In the rows, 128 means zero.
Rows swapped in pairs by one turn or mirror: which row each one swaps with:
K_394: [147 116 120 108 134 102 145 135 109 152 143 128 108 131 156 122 144 171
 115 107 133 115]
K_760: [156 109  99 128 120 141 133 102 121 100 156 132 113 108 146 118 118 130
  97 126 158 135]
K_953: [114 108 135 122 140 139 114 129 124 175 144 138  98 117 111 143 140 127
 144  97 121 133]
K_392: [130 106 126 127 156 154 137 115 117 147 177 122 133  93 104 107 115 123
 128 115 139 125]
K_757: [149 111 132 149 144 145 118  89 120 138 125 127 116 128 110  99 132  95
 129  96 105 135]
K_822: [129 107 129  98 135 110 136 103 114 146  89 109 134 115 135 105 135 115
 134 119 134 121]
K_776: [131 114 115 110 133 101 144 121 118 158 147 114 108 113 148 136 124 173
 105 132 124 121]
K_505: [160 109 126 127 122 142 148 112 121  98 128 134 133 112 125 114 115 156
 110 116 147 144]
K_433: [125 120 146 134 117 127  98 134 125 147 147 158 109 133 112 134 113 143
 114 102  93 131]
K_783: [131 123 135 117 123  91 105 108 126 153  93 133 122 131 122 107 114 117
 102 116 110 160]
K_595: [126 116 135 116 113  94 113  98 126 160 107 129 117 123 119 110 117 104
  99 110 116 168]
K_967: [135 104 132  97 135 112 140 106 110 151  92 108 126 112 137 102 142 116
 139 119 135 121]
K_773: [124 113 105 147 120 145 112 107 133 149 156 137 107 110 101 124 100 141
 103 143 107 140]
K_21: [131 102 133  93 132 108 141 110 116 146  91 109 127 117 139 106 143 113
 130 118 137 125]
K_875: [114 110 140 114 122 121 118 124 124 169 101 137 134 112 128 118 106 156
 101 142 131 143]
K_780: [121 108 123 126 152 153 123 101 123 148 180 129 127 104 106 117 120 110
 112 102 136 131]
K_835: [125 113 140 114 121 110 120  91 125 151 116 132 122 117 126 119 121  98
  85 101 122 162]
K_231: [120 116 115 115 128 108 140 117 118 157 152 119 114 110 139 129 117 179
 106 137 121 125]
K_991: [123 107 139 130 116 132 101 137 127 154 132 160 124 129 117 134 108 153
 104 119 101 137]
K_964: [138 102 128  95 134 112 143 102 119 152  93 105 132 112 132 105 143 109
 134 118 140 116]
K_557: [128 119 111 121 128  83 103 146 113 162 111 132 116 132 112 105 127 128
 137 119 109 138]
K_708: [144 113 139 124 108 109 134 106 129 123 115 112  83 128 121  91 111 117
 103 163 121 130]
K_463: [135 115 125 116 121 113 136 116 116 126 144  85  99 112  99 109 109  91
 143 112 123 128]
K_906: [167 119 112 144 136 135 122 132 122 121 142 157 119 125 123  97 138 125
 109 106 156 153]
K_210: [162 112 104 126 118 140 136 108 127  96 145 135 121 116 148 118 120 139
  88 130 148 139]
K_225: [139 110  98 128 130 130 118 116 120 123 140 122 107 107 100  92 115  88
 123 139 159 153]
K_788: [149 117 135 125 122 117 136 108 122 116 120 103  97 120 120  84 109 134
 109 162 126 117]
K_66: [136 113  85 121 125 101 102 144 111 157 157 132 107 126 143 125 142 139
 123 121 132 113]
K_87: [147 115 117 164 137 153 106  98 129 133 150 141 113 115 107 114 114 117
 117 115  96 143]
K_183: [135 114  85 121 127 102 102 144 114 151 158 130 105 123 139 138 139 138
 117 119 128 105]
K_558: [135 116 127 123 100 109 113 107 138 142 126 121  65 129 135 116 137 105
 103 141 118 133]
K_677: [138 120  92 123 130  99 108 152 112 161 153 129 101 121 141 129 137 142
 126 121 130 102]
K_494: [130 108 122 136 155 156 130 116 116 145 176 126 137 102 108 112 112 119
 120 117 142 120]
K_856: [169 122 119 125 144 114 137 145 116 134 133 151 118 134 146 106 150 145
 121  90 135 141]
K_570: [137 120 145 115 118 103 133 115 117 126 155  97  96 120 103 118 114 105
 139 107 109 115]
K_542: [124 114 146 133 118 127 102 142 125 150 143 162 117 130 120 131 106 147
 106 106 105 135]
K_594: [166 115 101 148 130 141 120 127 124 119 138 158 124 126 125  99 133 120
 105 110 160 152]
K_35: [165 121 102 141 135 142 114 138 119 120 147 152 116 126 126  94 134 124
 109 107 156 154]
K_742: [132 105 118 134 151 154 137 110 114 145 180 126 134 102 107 114 117 121
 126 115 140 127]
K_956: [155 116 122 111 136 124 128  97 113 134 105 109 123 119 128 100 150  94
 141  95 122 125]
K_920: [129 104 122 128 149 152 128 107 115 149 181 126 134 102 111 115 117 113
 120 108 142 118]
K_625: [139 115 134 121 105 113 125 100 133 122 117 123  78 126 134  97 122 109
 105 158 121 131]
K_648: [149 113 137 124 106 107 130 101 126 119 116 110  89 123 128  92 117 117
 101 160 115 128]
K_641: [115 111 134 118 119 125  97 111 134 162 137 129  75 120 129 143 134 102
 126 123 113 128]
K_954: [145 123 121 115 131  97 143 137 113 158 136 138 111 139 152 122 146 166
 115 101 124 121]
K_510: [136 112 125 111 130 112 134 108 114 123 147  88  99 115  97 106 111  95
 137 128 146 126]
K_98: [125 107 131  90 127 112 135 111 120 157  85 114 134 118 139 109 131 132
 120 130 148 133]
K_39: [147 115 138 130 103 110 124 110 133 121 107 114  80 121 128  95 114 121
 101 154 120 128]
K_218: [139 122  98 122 135  83 100 153 114 168 129 131 109 130 122 115 135 131
 133 113 123 128]
K_195: [142 113  87 116 120 110 106 127 111 148 168 124  95 114 143 136 137 135
 110 127 136 107]
K_741: [122 116 139 135 115 128 104 144 120 157 136 163 114 125 123 133 108 154
 104 115 106 142]
K_793: [125 120 139 114 120 105 113  88 124 155 115 133 125 127 122 120 123 105
  92 105 118 168]
K_206: [131 118 140 115 122 113 126 112 117 119 154  90  90 120 100 117 115 105
 139 109 117 120]
K_40: [141 112 133 131 135 137 141 117 118 128 146  99 129 112 105  94  97 141
 131 150 138 113]
K_790: [137 104 130  98 133 117 140 102 108 146  94 108 124 121 137 100 145 104
 138 110 127 121]
K_73: [147 115 127 124 133 154 152 115 121 101 128 129 141 113 122 113 117 158
 122 111 137 144]
K_734: [123 112 142 135 115 128 102 141 121 161 136 162 122 127 120 129 111 152
 107 117 112 136]
K_132: [148 105  82 127 110 121 111 115 118 121 164 127  99 115 146 133 134 131
  99 130 143 120]
K_957: [148 113 124 122 126 149 157 118 120 105 131 132 141 115 116 112 117 160
 117 114 143 150]
K_412: [167 120 116 140 136 128 128 139 124 120 131 154 121 140 136 100 143 133
 114  92 145 152]
K_563: [122 116 120 108 132 117 136 109 118 161 156 124 102 110 135 133 122 178
 100 143 122 126]
K_327: [124 114 134 125 154 146 134 130 117 157 135 140 127 106 104 118 127 146
 155  95 125 141]
K_578: [140 111 134 128 104 115 133 106 130 119 112 115  86 127 131  97 115 116
 102 159 118 130]
K_423: [158 113  92 139 130 126 107 126 126 123 147 133 111 113 106  97 119 100
 116 124 164 153]

K_773 is swapped with K_327
K_760 is swapped with K_954
K_956 is swapped with K_558
K_783 is swapped with K_510
K_98 is swapped with K_788
K_594 is swapped with K_677
K_641 is swapped with K_757

Rows swapped in pairs by one turn or mirror: which row each one swaps with:
K_345: [104 139 112 134 104 123 143 139  96 129 125 129 109 125 123 159 122 143]
K_374: [126 118 122 135 130  91 124 109 128 148 137 128 113 120 120 146 178 120]
K_958: [100 134 126 127 134  67 113 129 122 113 130 151 131 113 114 119 135 124]
K_142: [116 126 121 113 127 104 180 112 124 131 122 144 119 136 143 106 141 135]
K_81: [112 119 114  81 132 128 128 114 133 129 119 131 115 126 125 170 138 129]
K_172: [109 122 127 128 116 112 146 137 123 123 118 114 114 129 119 166  92 138]
K_727: [125 145 111 125 136 113 120 116 169 123 131 127 109  95 128 125 158 113]
K_644: [114 137  77 134 122 110 137 115 133 140 130 131 114 154 126  95 138 124]
K_54: [ 85 127 132  97 135 130 106 124 126 123 114 124 151 146 137 108 123 119]
K_174: [109 130 114 119 124 113 113 129 123 134 125 124 109 112 158 180 125 130]
K_710: [115 129 135 127 121 116 152 124 130 118 127 132 121 141 141 183 128 130]
K_759: [ 98 125  96 154 122 102 131 120 128 142 115 124 111 122 131  80 127 141]
K_219: [105 132  81 120 116 117 157 114 126 133 128 141 127 142 114 148 134 128]
K_769: [106 132 127 151 115 110 114  81 132 127 135 117 114  91 111 111 125 140]
K_254: [ 93 102 110 128 129 119 100 135 121 114 121 132 105 101 125 109 154 115]
K_438: [115 139 128 128 119 138  89 110 124 126 132 142 118 148 136 153 157 147]
K_634: [104 128 102 108 129 119 105 116 119 134 128 139 115 181 136 126 139 137]
K_695: [122 123 154 135 127 107  99 129 131 126 123 124 113 119 152 166 116 146]
K_369: [ 90 148 117 119 125  87 103 104 147 120 129 132 129 101 115 128 139 117]
K_224: [110 116 114 144 119 137 125 100 169 131 131  99 112 102 128 132 120 129]
K_943: [146 127 122 131 143 101 124 128 140 116 102 115 109 105 102 115 124 126]
K_529: [ 98  99 124 122 108 142 124 116 152 145 134  90 102 146 134 129 121 141]
K_282: [ 90 135 143  99 102 142 145 116 132 125 138 114 130 149 142 126 116 149]
K_977: [116 121 143 124 114 151 134 146 111 117 119 130 119 141 147 149 153 128]
K_551: [126 130 100 146 120 134 144 135 114 136 134 127 114 133 161  90 126 129]
K_233: [119 121 130 130 140 125 111  92 125 110 128 137 135 111 126  87 150 121]
K_753: [124 129 121 115 141 128  96 137 128 134 105 106 126 118 102 145 127 123]
K_884: [ 89 122 130 130 109 133 129 118 124 152 136 108 120 156 135 136 121 171]
K_329: [119 119 106 112 128 100 135 120 125 117 122 130 123 171 163 126 153 134]
K_486: [119 121 129 121 111 106 115 117 134 131 116 135 120 127 117  71 103 128]
K_370: [136 118 145 114 128 103 145 120 127 132 142 121 115 138 110 162 147 150]
K_981: [106 114 132 117 133 121 106 128 162 104 125  88 126 138 147  99 134 130]
K_166: [110 129 166 130 124 119 101 154 141 138 125 128 119 110 123 113 113 121]
K_779: [119 134 149 116 133 147 144 121 155 125 125 103 123 120 141 108 106 149]
K_236: [111  93 127 130 115 122 128 151 109 145 145 122 103 153 156 124 137 140]
K_215: [116 134 105 133 120 112 149 108 131 125 123 131 110 113 165  83 124 125]
K_42: [114 127 120 137 148 100 126 100 150 103 128 125 132  97 118 114 115 112]
K_154: [131 129 127 130 112  81 111 131 130 130 123 156  92 126 155 109 139 120]
K_262: [122 136 121 156 128  80 139  91 144 126 144 128 121 110 117 120 118 132]
K_937: [109 122 150  92 123 116  90 138 128 123 152 125 120 137 125 128 110 143]
K_891: [127 118 143 126 100 120 140 142 121 148 157 131 108 149 154 128 126 149]
K_617: [ 98 105 122 137 126 120  99 135 156 130 135 104  92 131 145 100 146 120]
K_585: [112 127 130 140 140  98 131  84 151 114 127 140 126 107 118 120 111 111]
K_213: [112 122 132 140 129 113 126 123 134 142 133 130 120 131 188 118 159 116]
K_798: [130 118 139 120 131  93 121 114 103 155 138 166 120 135 140 128 135 132]
K_57: [113 132 131 135 120 115  94 109 139 131 119 131 125 153 118  77 126 133]
K_990: [110 129 132 132 128 123 154 140 131 119 139 134 118 129 136 174 109 121]
K_652: [ 89 113 148 115  96 138 133  99 132 134 129 115 128 152 126 101 126 140]

K_759 is swapped with K_884
K_634 is swapped with K_617
K_215 is swapped with K_282
K_891 is swapped with K_486
K_652 is swapped with K_551

Rows swapped in pairs by one turn or mirror: which row each one swaps with:
K_110: [113 134 152  71 103 119 124 130  99 162 161 131 107 138  90  93 128 112]
K_275: [114 120 124  87 136 128 157 125  87 136 174 146 104 142 121 110 110  93]
K_823: [145 148 140 151 145 105 128 142 116 122 166 146 128 152 103  99 146  88]
K_680: [119 119 142 111 102 132 121 136 124 147 146 142 130 163 115 107 103  74]
K_293: [115 124 137 110 103 123 118 135 129 149 144 147 139 165 125 110 110  73]
K_767: [142 155 132 104 128 101 126 113 138 135 178 163 125 115  96 101 145 141]
K_843: [133 133 138 104 134 151 124 117  99  94 166 127 101 141 102 117 133 125]
K_368: [142 155 146 118 123  89 123 118 132 140 154 156 140 113  97  98 154 135]
K_46: [114 111 128  81 128 118 134 134  95 167 159 138 126 133 137 141 150 106]
K_436: [136 147 150 116 134  90 125 134 117 140 140 150 145 117 101  99 168 131]
K_23: [114 147 128 138 136 112 144 123 129 136 169 175 148 130 130 109 133 129]
K_395: [148 153 116 135 151 131 121 122  99 125 154 124 121 130 104 145 137  98]
K_831: [143 139 112 109 146 134 139 114 101 125 146 125 131 122 111 149 125 105]
K_244: [121 120 144  81 123 109 111 138 106 164 151 121 151 140 141 129 145 115]
K_694: [119 118 136 117  98 129 118 130 127 146 146 155 135 166 129 122 111  77]
K_479: [126 135 146 104 134 150 125 118  91  95 160 129 103 141 100 115 132 126]
K_286: [107 142 159  80 109 118 116 127 101 161 151 123 101 137  90 100 134 114]
K_339: [140 138 130 113 117 122 110 112 138 140 189 167 105 140 119 142 146 128]
K_768: [133 121 152 129 102 131 104 125  95 125 168 121 129 116  94 107 168 119]
K_278: [122 145 138 142 121 130 120  98 108 141 170 144 124 105 113 122 136 143]
K_701: [119 116 130 114  92 129 107 121 133 150 152 157 120 155 129 143 129  90]
K_621: [127 120 127 110  99 128 108 116 135 145 175 169 111 150 126 148 143 113]
K_709: [139 124 109  88 131 138 147 111 105 134 140 135 137 122 114 142 125 105]
K_929: [110 126 136 103 137 130 160 133  99 143 173 145 108 143 114 103  98  91]
K_737: [116 112 154  94 124 119 118 135 132 114 139 160 137 155 144 125 150 123]
K_751: [115 130 141 111 110 127 130 140 118 145 152 138 131 168 115  97 102  72]
K_411: [153 149 138 148 150 115 117 145 110 121 165 142 127 151 102 114 144  93]
K_115: [150 154 132 148 148 116 121 137 104 119 168 136 117 147  96 114 142  87]
K_176: [106 121 157  94 111 131 110 117 130 127 141 149 123 148 142 132 125 137]
K_455: [109 140 156  75 112 112 122 128  96 160 157 123 103 144  90  97 129 120]
K_178: [140 157 136 112 129  92 124 115 136 137 174 159 124 116  97 107 155 136]
K_376: [134 131 146 132 108 128 113 108  91 136 174 126 122 111  91 109 155 130]
K_406: [128 124 117  53 118 117 151 124 109 151 156 148 128 128 101 108 134 107]
K_861: [140 105 149 101 109 120 111 141  99 117 153 137 137 138 106 100 180 103]
K_221: [113 133 134  99 117 131 146 129 106 140 158 142 120 149 109  89  97  74]
K_791: [135 149 141 141 148 100 128 144 126 125 171 166 129 146 119  96 150  96]
K_531: [122 131 132  59 112 118 136 133  96 162 161 136 114 140  91 103 138  99]
K_980: [122 139 138 143 144 109 148 137 127 135 170 180 137 140 125 103 141 111]
K_603: [130 147 160  92 117 126  95 131 117 127 157 108 137 140 117  98 117 129]
K_97: [114 117 130  96 131 119 159 125  90 144 181 146 102 139 118 116 117  92]
K_228: [125 140 148 116 126  93 126 128 113 142 130 148 146 121  99 100 172 132]
K_359: [126 145 150 116 129  96 123 132 115 144 128 144 142 122  98 101 176 124]
K_297: [121 129 120  57 114 121 148 122 109 150 154 142 128 127  98 107 132 100]
K_311: [121 126 154  84 119 118 100 141 113 152 153 107 148 139 132 122 138 118]
K_511: [123 110 144  95 124 122 118 130 136 110 137 156 140 154 146 127 145 122]
K_816: [152 149 130 147 149 121 121 135 101 119 164 132 119 150 105 130 137  91]
K_640: [121 140 135 139 138 109 137 119 129 126 170 180 138 132 134 105 137 128]
K_629: [133 125 140 112 144 138 130 123  83 101 149 136 109 135 103 133 163 125]

K_861 is swapped with K_603
K_531 is swapped with K_368
K_406 is swapped with K_767
K_640 is swapped with K_275
K_629 is swapped with K_176

